In the data rows, the value 128 means zero.
Each row of this table is followed by its label. One hidden rule gives the labels. It looks at one to three of the table's principal directions, none of them among the few with the most spread.
[132 150 105  95 123 164 119 154 162 161 137  87 130 135 142 147 104 109 126 133 125 133 165 165
 121 126 149 132 138 138 127  92 155 134 133 133 162 124 139 110 134 119 121 120 102 130 108 115] 5
[109 110  90  96 156 163  92 159 152 105 155 141  92 150 113 153 112 142 116 133 136 119 165 143
 145 156  98 130 153 155 106  84 119 128  81 146 140 150 134 109 114 126 134 105  98 113 116 109] 5
[115 140 123 114 153 137 132 118 123 162 128 123 132 113 142 131 175  66 111 106 131 143  98 111
  63  94 151 147 110 130 145 144 156 159 176 118  97 152  99 141 154 107 142 110 178 182 140 149] 7
[ 81 175 104  71 133 190 104 125 184 186 130  57 110 133 109 157  92  52 128 128 150  77 173 174
  93 117 138 141  94 153 150 106 177 141 146 142 156 126  99  94 150 135 104  98  98 156 131 111] 1
[135 130 126 112 104  95 141  90 170 151 133 110 103 126 147 130  63 102 140 141 121  73 174 165
  86 104 111 127 150 159 154 138 158 110 175 123 143 104 109  93  99 152 121 100  86  92 147  95] 1
[ 40 189 112 106  74 108 106 160   2 168 110 105  97 111  63 171 158  66 150 104 141  80 111 212
  72 165 147 135   7 169 147 204 184 162 146  92 150 150   7 132 157 158 131  93 131 136 200 160] 2
[161 131 115 110 142 125 137 147 146 107 145 153 115 119 138 153 112 131 132 157 128 126 146 124
 130 123  98 130 149 139 120 111 112 129  80 154 125 121 118 131 126 121 108 126 132 133 143 113] 6
[ 97 139 136  95 119 129 106 128  92 137 135 128 130 136 107 124  86 104 132 114 122  99 158 156
 139 154 124 133 107 134 138 143 122 133 153 111 132 134  71 109 155 121 133  74 125 129 111 128] 8
[138 121 129  95 136  96 117 124  99 123 140 145 113 113 136 118 143 104  84  95 141 127 146 137
  97 133 128 107 135 125 132 146 115 151 140 112  92 163  85 142 146  89 141 107 146 123 147 135] 5
[115 150 108 119 166 175 130  97 142 146 115 110 164 115 144 111  93 125 127 124 128 143 102  85
 117 118 150 140 129 130  95 132 137 171 154 144 107 120 124 121 154 104 103 125 169 194  88 175] 4
[163 109 150 184  86  76 143 141 120  73 135 158  98 156 141 143 100 163 153 141 131 103 142 161
 147 141 110 137 129 137 120 155 140 106 129 162 151  79 124 102 101 129 161 132  90  92 140 118] 6
[ 83 195 109 124 104 171 127 172  94 204 119  96 127 123 101 179 180  45 137 123 129 117  90 180
  69  86 170 162  45 111 160 130 197 157 137 110 143 151 109 143 160 149 137 112 138 172 165 158] 5
[ 54 150 150 116 122 115 116  80 124 162 124  96 127 118  99 139 184  48 128  92 153  93 115 120
  71  93 151 126  76 145 171 165 142 144 220 108 112 155  78 114 142 136 149  89 151 168 137 153] 1
[172 111 115 124 106  87 156 115 117 114 140 143 126 106 161 112  89 168 133 143 115 129 158 119
 122 134 102 121 182 140 116 132 117 129 118 112 130 119 109 129  98 134 124 109 133  85 146 103] 3
[113 162 109 128 134 216 169  83 164 201 109  82 185 109 169 109 134 131 123 127 113 170  98  92
 140  59 168 131 180  98 152  72 133 140 179  94 147 141 214 131 138 129 122 125 152 160  69 139] 1
[135 122 126 155 134 102 108  88 116 128 115 145 151 157 163  62  18 178 150 114 124 111 124 123
 125 150 145 115 186 137  94 143 131 140 172 109  95  97 127 109 102 137 100  98 125 109 113 160] 5
[151 149 117 114 119 148 137 169 153  99 127 103 101 124 104 174 108 110 152 176 134  85 165 159
 135 138 110 166 106 155 132 131 141 115 102 198 180  86 105  89 119 124  96 145 105 133 141 100] 3
[156 115 120 139 110 121 163 114 102 127 121 121 111 113 149 106 157 152 129 117 115 147 116 135
 131 129 148 142 153 133 152 129 134 114 150 114 177 136 147 117 120 119 165 138 111  96 128  98] 7
[ 77 177 125 205  69 167 164  84  84 178 127 128 183 150 177 146 178 142 148  94 130 188  62  98
 128  37 156 115 159  84 160 101 129 163 190  69 123 141 174 164 130 151 199  80 188 169  91 186] 6
[146 147 133 137 127 140 148 157 114 198  75  70 142 109 145 100 142  91 138 127  96 128  83 180
  74 121 218 175  95 136 158 159 221 113 216 119 166 104 159 105 133 129 104 177 101 126 149 129] 1
[153 138 144 141 124 117 131 117 147 123 154 148  91 144 122 146 192  82 123 122 162 135 121 125
 119  86 118 122 106 112 168 117 108 125  95 126 124 148 132 149 150 113 168 130 150 145 145 113] 5
[ 93  88 122 118 157 116 117 140 104  95 135 201 129 125 133 137 152 180  86 103 117 156 106 122
 157 147 101  80 174 106 101  99  83 120  90 111  81 176 164 167 116 134 138 127 105 105 135 144] 1
[104 106 114 140 157 166 107  91 149  95 150 142 163 158 149 113 106 214 125 116 140 182 129  44
 200 150 103  92 193 131  83  72  67 151  87 126 106 140 162 139 119 116 140 106 144 148  60 151] 2
[ 77 139 121 211  91 189 151 146  86 115 137 163 133 192 116 167 232 193 147 111 132 195  47 119
 219 120 149 127 148  67 141  44  93 117  71 112 188 167 233 163 112 149 206 131 101 139  92 146] 1
[111 114 164 168 115 173 136 127 156 121 126 119 166 147 128 130 193 169 118 104 130 196 101 100
 222 116 136  98 114  58 133  76  94  94  85 121 148 135 220 164 160 135 184 171 110 132  72 119] 1
[160 112 106 105 133 106 132 155 124  69 126 122  93 106 116 157 152 133 125 158 130 115 159 122
 103 149  92 141 148 180 130 149 109 120 112 183 146 113  87 114  88 118 100 161 138 110 163  99] 8
[ 87 132  82 144  82 145 130 183  25  51 151 160 117 133 113 205 189 202 121 125 136 171 136 126
 174 163  91 115 152 153  89 121  78 168  88 146 160 154  97 139 102 109 178 104 160 124 106 163] 7
[137 118 111 121 158 133 126  79 164 117 142 154 108 137 138  93  77 138 132 127 144 104 137 110
 131 122 113 124 179 131 117 108 103 130 121 126 118 135 140 110 119 127 119  99 126 123 116 118] 7
[158  62 157 116 152  67 124 125 140  97  93 138 155 104 170  75  57 169  87 125  92  95 164 130
 107 151 122 114 213 141 116 166 131  95 227 140  70  98 141 100  71 118  76 143  96  60 138 119] 6
[186  67 146 123 129  44 145 140 157  77 139 176  73 117 132 121 105 155 103 161 128  87 175 161
 131 161  82 104 167 151 113 149 117  86 104 139 114 118 142 116  76 121 102 158  79  47 175  78] 1
[225  86 137 154 167  95 170  60 211 109 141 154 129 125 205  71 103 170 121 144 131 164 122  56
 127  94 123 114 225 130 118 104 101 120 130 136 103 108 191 129 102  95 122 156 145 125 109 106] 7
[109 164  98 148  80 152 155 136 102 144 132 105 168 120 131 164 107 173 159 166 115 143 131 110
 148 118 124 131 140 140  96 116 129 162 120 117 155 113 133 125  97 149 110 110 152 138 100 163] 8
[ 94 150 108  71 126 117 107 116 146 149 133  83 115 104 110 146  77  85 131 135 143  76 183 153
  76 148 119 120  98 188 109 162 158 155 159 135 126 118  48  95 127 133  88 100 126 138 144 132] 5
[213  70 140 176 138  68 167  76 141  94 126 167 133 116 219  70 141 206  98 108 122 187 106  73
 123  95 131  93 237 127 128 126 101 117 159 111  93 126 196 147  90  98 162 163 137  82 125 122] 1
[ 99 235  92  81  81 168 140 163  47 205 105  67 113  92  67 174 120  26 183 146 112  75 113 207
  68 115 157 196   0 137 185 168 197 148 109 127 207 121  17 120 190 167 109 105 130 166 188 123] 1
[134 125 142 215  73 147 154 140 104 110 139 150 120 163 134 131 138 176 159 127 136 134 108 142
 193 113 127 154 119  87 130 113 142 113 106 117 173 110 179 117 128 144 207 105 111 102 105 120] 1
[148 127 151 202  82 131 184  76 125 140 126 125 161 136 197 105 177 176 126  99 132 184  93  94
 158  61 160 109 196  89 163  99 115 124 189  90 146 129 213 138 115 117 201 121 141 115  87 134] 4
[ 76 188 120 193  19 159 156 177  31 152 131 119 120 153  96 191 155 150 192 136 128 123 102 196
 178 132 132 157  53 107 148 123 172 129  81  97 219 116 115 133 139 184 195  86 100 112 148 128] 3
[161  88 135 137 163 118 144  90 180 122 141 141 153  99 183 102 178 130  82 110 138 180 122  49
  95  70 120 106 189 114 117 123 106 147 168 114  57 149 167 154 120  97 150 136 200 145 107 139] 4
[171 117 104 101 184 145 132  91 224 121 129  94 124 125 167 102 102 138 130 140 137 138 142  86
 107 122 150 130 199 166 117  89 122 126 143 175 144 111 164  95 102 105  87 159 111 146 108 109] 6
[124 106 133  74 143  91 108 163 143  94 151 159  79 123  69 150 107 117 130 160 133  70 178 171
 154 190  91 120 106 152 113 126 101  97  65 145 144 142  98 107 118 135  87 123  72  91 156  87] 8
[193 114 123  97 157 101 140 148 182 142 125 119 109 123 150 123 101 105 112 166 110 113 150 150
  85 133 143 141 163 153 128 123 154 115 138 153 128 113 147 112  95 105  68 168  98 114 153 103] 1
[ 69 109 143 112 134 114 103 153  82 152  81  91 169  78 115 113 189 113  86  77 105 131 102 144
  78 126 183 117  97 125 131 178 163 124 236 104  94 155 132 130 126 140 127 156 122 106 139 168] 8
[140 100 128 149 139  88 120 124  77  80 105 146 131 125 127  85  85 201 138 128 126 136 112 112
 152 207 128 113 130 162  69 181 119 137 118 138 115  99 101 125 114 116  96 163 134 112 131 152] 4
[193  66 190 133 202  81 125  84 203 127 108 156 116 136 170  50 151 109  89 108 127 143 101 107
 118 106 158 104 180 122 175 129 110  69 189 121  76 130 211 129 130  91 113 192 106 108 128  96] 4
[113 139 185 194 105 100 150  86  92 192  93 141 161 155 145  75 105 134 159 106 106 137  49 146
 147 124 178 123  85  88 155 156 172 105 169  65 119 107 165 150 155 157 141 137 100 131 134 151] 4
[159 140 111 100 142 139 138 132 164 120 151 137 102 135 125 151 135 118 140 152 131 142 138 131
 142 129 119 127 139 136 135  87 102 119  66 151 165 134 137 131 136 117 119 144 112 143 124 100] 3
[220 151 127 120 138 127 149 118 200 137 151 135  88 149 142 107  17 114 188 183 133  87 158 157
 152 135 117 164 123 137 135 101 148 101  46 160 182  71 125  94 153 130  95 124  82 126 141  65] 3
[177 101 128 153 139  86 135 109 144  57 169 193  72 158 130 128  94 179 165 148 150 124 133 107
 177 167  81 127 136 153 101 116  93 117  26 162 151 110 110 118 127 120 157 120  98 121 137  98] 5
[ 88 128 139 116  87  81  95 208  85 138 141 143  93 135  99 183 152  72 102 117 137  81 166 229
  79 147 127 120  73 141 120 170 181 137 161 109 105 144  78 122 120 131 142  95 108  96 177 143] 8
[237  97 100 143 169 128 182  95 213  86 140 140 102 118 173  93  86 214 162 195 129 160 128  63
 173 150 102 137 210 164  93  80 102 105  28 172 175  88 192 116  90 119  83 191 108 114 128  67] 4
[165 127 122 171 164 159 128 118 120 105 131 150 175 152 170  92 101 196 148 122 126 199  79  53
 175 140 154 139 159 114  77 107 107 163  99 146 112 108 156 138 152  90 136 135 170 184  69 177] 7
[200 101 133 111 175 134 173  65 232 148 134 125 126 104 172  74 102 126 127 157 121 137 133  76
 129  94 121 135 190 121 143  91 117 100 118 127 131 120 188 121 124 120 100 151 127 127 117  69] 1
[141 138 124 164 116 166 152 146 134 132 118 143 149 152 138 131  78 190 177 170  97 139 105 132
 199 132 119 147 158 109 130  78 126  92  72 132 173  93 194 127 111 171 108 138  84 110 115 106] 6
[160 176  95 117 114 142 147 135  98 159 128  97 121 107 129 130 116 101 162 145 129 135 118 134
  91 130 146 165  85 146 125 148 166 163  96 129 164 114  69 131 157 125 117 125 164 161 154 127] 5
[128 100 113 193  99 132 121 165  98  38 139 180 107 178 130 156 104 225 139 138 135 132 136 141
 199 164  87 125 172 125  82 112  99 120  81 170 148 100 159 116  83 130 165 128 100  90 105 140] 8
[115 147 141 148 109  91 102 146  70 126 137 165  95 166 101 153 153  73 133 112 140 116 106 165
  89 129 121 134  66 125 147 171 138 144 124 120 101 134  65 152 148 123 156 112 158 152 163 155] 2
Here are more rows. What is the label of each one?
[116 115 133 142 108  76 137 111 123 128 152 168 109 125 140 149 168 117 112 110 137 135 120 133
  94  98 113  96 130 123 128 138 125 137 135  98  96 157 124 153 117 137 172 111 135 118 150 143] -> 2
[140  93 149 142 160  86 109  90  96 124  97 144 157 108 139  49 113 123 101  93 115 127  98  86
  77 123 141 129 133 111 118 199 126 138 203 103  43 129 104 143 129 120 119 137 189 124 133 164] -> 2
[ 88  98 138  75 163 110  84 124 161 136 127 116 132 110 118 117  91 114  77 111 138  90 176 134
 107 154 112  88 129 150 101 144 136 135 157 117  63 146 107 119 123 122  90 115 107 108 136 136] -> 6
[113 103 123  99 167 161  90 179 147 103 125 130 127 121 125 136 163 124  86 108 137 125 149 137
 131 126 127 124 164 119 133  95 114 112 136 149 104 154 160 122 122 117 123 129 113 106 132 116] -> 1
[ 61 134 119  77 121 135 128 105 113 172 123  89 150  68 130 141 155  86  92  99 126 115 153 124
  74  95 123 110 118 150 144 157 147 153 212  85  97 164  84 126 137 137 136  83 160 129 132 138] -> 5
[ 86 170 141 132  99 135 121 145  83 185 105 121 141 129  97 145 120  56 138 127 110  92 106 182
  87  97 143 150  55 104 160 172 172 132 176  98 112 124  98 136 155 156 122 110 147 145 145 157] -> 4
[122 112 125 142 115 107 151 130 147 120 168 189 125 129 155 164 137 162 118 129 129 148 126 126
 150 103 100  95 162 102 101  83 113 133  80 108 110 155 168 152 117 140 167  96 103 117 129 135] -> 3
[102 119 118 202 139 138 140  80  82  90 134 176 166 136 133 108 190 235 140 105 150 219  35  14
 194 136 125  86 143 103  69 108  62 170  51 102  96 160 174 190 130 133 163 148 187 170  95 198] -> 3
[118 163 128 180  99 151 122 133  89 139 121 112 129 156 110 120 129 143 175 116 148 145  84 132
 155 154 149 146  53 109 113 137 160 144  64 125 160 105 109 146 165 150 155 136 131 155 141 143] -> 1
[213 162 111 136 130 128 179 137 142 158 134 130 122  99 178 138 151  78 125 140 122 149  98 132
  59  52 167 171 126 107 147 131 171 156 139 149 137 122 135 134 155  91 147 141 161 168 147 139] -> 3
[ 53 163  85  28 127 164  62 211 144 104 147  98 118 128  65 227  30  75 118 167 132  30 247 201
 104 176  71 136 101 181  80 133 138 159 123 200 122 108  18  75 111 132  49  67 105 143 129 143] -> 2
[ 84 136 105 109  82 114 134 174  93 120 154 133  89 110  82 202 174 118 137 150 134 102 159 169
 124 147  88 128  87 155 124 129 138 132  79 118 164 155  83 129 107 162 145  99 111 103 171 106] -> 1
[107 148 138  65 147  90  87 113  93 180  82  78 112 103  88  85  75  27 132 111 112  51 138 179
  25 159 147 156  46 166 170 221 188 121 198 118 103 113   8 113 153 150  65 130 128 127 200 115] -> 1
[127 125 123 116 105 128 123 167 183  97 162 138  59 149  99 202 170 114 138 154 148  99 174 186
 156 113  89 115 128 145 166  71 110  75  60 159 190 137 165 111 104 156 156 137  47  81 152  64] -> 1
[104 123 141 110 149 147  82 137 160 123 130 127 129 156 133 133 101  90 120 102 126 106 153 155
 115 107 131 133 138 124 152 116 130 108 182 149 112 119 128 102 142 127 146 101 106 131 102 127] -> 1
[207 143 141 131 122 147 157 185 125 144 108  96 131 111 135 135 176  91 123 150 101 151 113 152
 119  99 171 182  94 102 172 131 159 107 132 159 174 110 157 126 155  95 134 187 127 132 131 104] -> 7
[121 144 116  81  90  93 110 186  62 139 117  87 115  81 104 147 115  71 121 120 114  69 179 201
  51 145 143 163  71 162 136 202 188 143 195 131 142 121  22  91 132 129 124  96 129  95 173 126] -> 4
[203 120 149 108 160  92 148 118 126 135 109 118 112  97 134  78 155 103 113 127 131 142 106 121
 108 148 164 134 102 131 145 161 133 120 117 132 130 129 118 140 161  84 100 191 136 133 161 106] -> 7
[218 126 145 104 136  83 166  95 127 141 105  88  96  82 135  62 145 101 149 144 132 123 128 122
 101 149 152 149 113 164 179 171 137  98 129 121 174 109  93 120 144 110  93 181 141 105 182  54] -> 7
[141 149 134 143 150 169 128 106 113 128 122 132 175 146 130 110 108 141 139 129 115 165  91  66
 163 118 134 147 118  92 125 118  96 151 105 143 113 119 126 148 165 105 126 130 173 190  78 165] -> 3
[143 116 107  83 189  99 121 102 135 111 140 149 108  91 135 118 134 103 105 121 146 127 122  85
  69 137 121 122 130 173 100 159 119 170 129 146  78 152  69 130 142  88 102 124 172 171 150 150] -> 7
[ 85 123 115 102 139 158  85 179 116 100 133 125 119 150 111 163 177 109  90  97 140 128 150 156
 122 139 138 124 152 125 134 102 109 132 158 153 124 161 129 119 116 105 142 112 121 129 116 139] -> 5
[193 151 142 116 167 148 167  46 175 166  97  87 155 103 150  63 111  76 138 144 120 139  99  62
  94  80 151 159 131 114 174 148 118 127 165 139 122 101 125 133 161 103  83 170 193 185 113 113] -> 3
[139 127 112 144  66 122 157 164 118  93 136 150 100 131 130 177 131 199 156 163 113 128 157 183
 194 124  84 102 181 131 155  74  93  66  57 127 205 117 188 130  80 185 143 144  51  36 149  67] -> 1
[137 129 120 173 111 138 157 144 122 127 135 151  97 141 123 140 171 160 157 138 134 151  82 145
 165 136 139 139 106 114 123 100 146 111  57 122 182 133 181 139 131 150 165 153  90 118 145 110] -> 4
[ 66 112 137 116  81  76 106 203  82  84 162 193  98 145 108 239 180  99  77 118 126 105 174 206
 107 119  77  89 127 130 125 143 111 132 158 132  87 162  95 140  97 120 172  85 115 102 145 159] -> 7
[131 144  97  79 120 117 115 150 122 115 144 109  97 113 114 158  92 136 148 144 134 108 174 159
 125 171 110 122 113 185 115 126 134 134  78 150 170 120  69 107 128 134 107 120  91 112 154 104] -> 1
